In the rows, 128 means zero.
Named moves come first, each a turn or a mirror and shown by rows before and after it. Which of them, in which order, take the first row of each pair that follows to the second? Write the first one first, as in the answered first pair.
Z313 (before => after):
[173  92 121 106 141 132 116 137 139 126 103 137 112 141 130] => [164  82 121 116 142 122 112 135 144 132 108 126 125 149 117]
[115 132 147 104 123 140 103  89  97 126 156 133 120 136 127] => [109 122 142 114 123 125 101  87 105 132 159 120 132 139 113]
[114 136 148 129 135 133 136  96 121 150 125 141 105 150 137] => [111 127 146 144 136 122 133  94 127 153 126 130 124 151 121]
Z819 (before => after):
[118 130 143 129 150 140 189  96 145 153 112 119  95 171 128] => [161 111 148  93 138 156 148 106 128 125 123 129  95 168 171]
[160  83  87 159 144 141 112 161  99 165 149 100 157 146 162] => [146  88  90 167 143 130 112 162  98 162 152  98 169 144 147]
[ 87 164 148 129 122  84 112 143 110  93 131 151 161  70 130] => [ 69 173 137 143 137  85 166 137 131 129 114 145 124  79 107]
Z834 (before => after):
[132 105 129 165 151 108 151 151 150 137 129 112 156 111  66] => [124 111 141 164 154 118 157  87 142 159 136  97 132 140  80]
[132 144 127 123 132 139 145 119 130 131 116 130  96 121 141] => [125 152 135 118 126 141 128 114 119 116 125 136 108 116 147]
[224  85 105  99 140 136  96 118 158 119 157 121  90 147 196] => [222  96 113  94 134 132  78 117 146 100 163 126 110 133 202]
[180  86 115 107 114 136 130 143 148 102 116 123 117 148 139] => [175  89 121 108 116 143 129 112 143 110 122 113 106 162 150]
Z314 (before => after):
[113 141 148 136 115 118 158 138 135 130 124 135 128 132 110] => [113 139 147 133 116 119 158 131 134 136 125 134 125 138 112]
[137 109  99 123 120 103 116 150 149 128 117 143 153 121 121] => [133 107 102 130 124 103 128 140 153 142 118 130 150 132 112]
[105 139 139 152 133 130 142  74 140 155 138 105 105 138 123] => [118 151 145 131 128 141 136  73 126 143 138 120  91 136 146]
[150 131 116  86 123 118 111 187  93  76 148 160 197  70 128] => [132 107 108 122 129  95 124 190 115  97 146 137 218  83  87]
Z658 (before => after):
[ 81 162 142 140 107  95 110 113 101 109 144 142 182 101  98] => [ 79 188 150 123 108 113 118  79  92 116 140 146 143 111 117]
[135 143 148 124 137 121 126 133 138 160 122 131 112 125 136] => [137 137 145 128 134 118 126 146 143 158 123 132 124 121 130]
[191 111  90 123 124 125 137 130 105 108  98 158  96 127 123] => [190  99  83 134 122 115 128 148 104 102 103 153 123 125 109]
Then:
Each pair is 2 to 3 moves apart.
[131 125 132 122 121 124  77 113  99  99 156 123 156 122 153] => [130 144 119 126 149 144 155 103 136 158 122 114  77 143 140]	Z819 Z819 Z819
[125 167 125 126 127 176 126 127  89  91 109 168 119 124 160] => [108 165 134 147 132 164 128  76  86 106 123 141 124 148 149]	Z313 Z658 Z313
[141 112 121 119 133 141 190 159 155 160 102 137  83 134 111] => [143  96 113 129 129 121 167 192 160 141 106 133 124 121  94]	Z314 Z658
[178 130 129  83 127 126 101 114 117 122 175 163  86 135 170] => [180 117 118  88 123 107  94 172 125 103 170 167 125 112 147]	Z834 Z658
[113 115 159 146 130 114 130 138 125 160 120 104 166 124  89] => [166 111 160 101 130 155 121 127 121 158 115 121 110 135 151]	Z819 Z314 Z819
[ 79 120 130 114 136 162 149 151 188 176 154  96 127 134  95] => [ 47 154 154 117 125 155 141 124 161 157 166 111 145 118  96]	Z834 Z834 Z819
[126 144 133 113 122 136 113 123 126 117 139 142 140 131 136] => [120 145 124 123 131 128 146 143 147 133 122 141 131 127 114]	Z819 Z834 Z819
[129 159 137 122 127 147 151 172 135 134 107 129 112  99  99] => [136 151 151 123 130 163 145  98 123 155 120 106  85 135 126]	Z313 Z819 Z834
[150 105 132 106 136 147 167 209 170 156 107 142  80  97 143] => [112  99 166 146 131 135 140  49 131 176 157  87  99 159 146]	Z313 Z314 Z834
[139 182 136  69 118 166 111 131 101 103 113 172  78 105 163] => [ 84 130 112 158 140 103 159 162 158 158 107 112 145 129  44]	Z314 Z313 Z819
[102 155 145 123 122 140 135  97 112 118 138 134 126 127 138] => [108 156 132 120 129 140 160 146 132 126 117 142 112 114 129]	Z834 Z819 Z819
[ 32 133 134 162 125  73 109 103 137 111 145 109 138 132  75] => [ 48 153 132 129 116  85  95 159 129  72 132 155 138  92  97]	Z819 Z834 Z834
[132 135 125 125 135 147 163  75 136 164 120 122  69 161 154] => [136 141 116 108 112 116 109 189 123  85 121 167 153  90 134]	Z834 Z834
[115  80 128 164 140 118 127 123 149 158 119  99 131 165 101] => [129 139 153 103 127 157 104 109 109 108 119 160  84 132 172]	Z313 Z834
[120 107 133 143 108 106 114 102 109 112 146  91 174 135 100] => [ 89 165 143 133 109 111 145  96 103 110 131 126 141 113  96]	Z313 Z819 Z819
[133  98 128 136 133 126 178 166 155 149 151  75 121 148  81] => [155  88 131 111 112 122 112 179 128  99 175  81 161 132 108]	Z819 Z819 Z819
[152 126 132 108 123 135 134 211 158 126 104 142 111 122 156] => [157 128 154  97 106 141  82 159 120  95 135 142 132 128 191]	Z834 Z314 Z819
[100 155 128 118 144 137 146  88 122 148 124 145  72 128 129] => [ 86 174 132 119 133 129 135 103 110 124 129 162  95 110 122]	Z834 Z819 Z819
